[ 0.15  0.13  0.13  0.01 -0.06 -0.21 -0.20  0.05  0.21  0.06  0.10  0.16
  0.08  0.13 -0.10  0.10]
Read off the second entry from the left.
Answer: 0.13
Read off the entry just right of -0.06.
Answer: -0.21
The 1st entry is 0.15
The 3rd entry from the right: 0.13
Read off the entry just right of the largest entry.
Answer: 0.06
The maximum is 0.21
The 2nd largest entry: 0.16
Read off the entry just right of the smallest entry.
Answer: -0.20
The last entry: 0.10
Read off the third entry from the left.
Answer: 0.13
Read off the entry just left of the largest entry.
Answer: 0.05
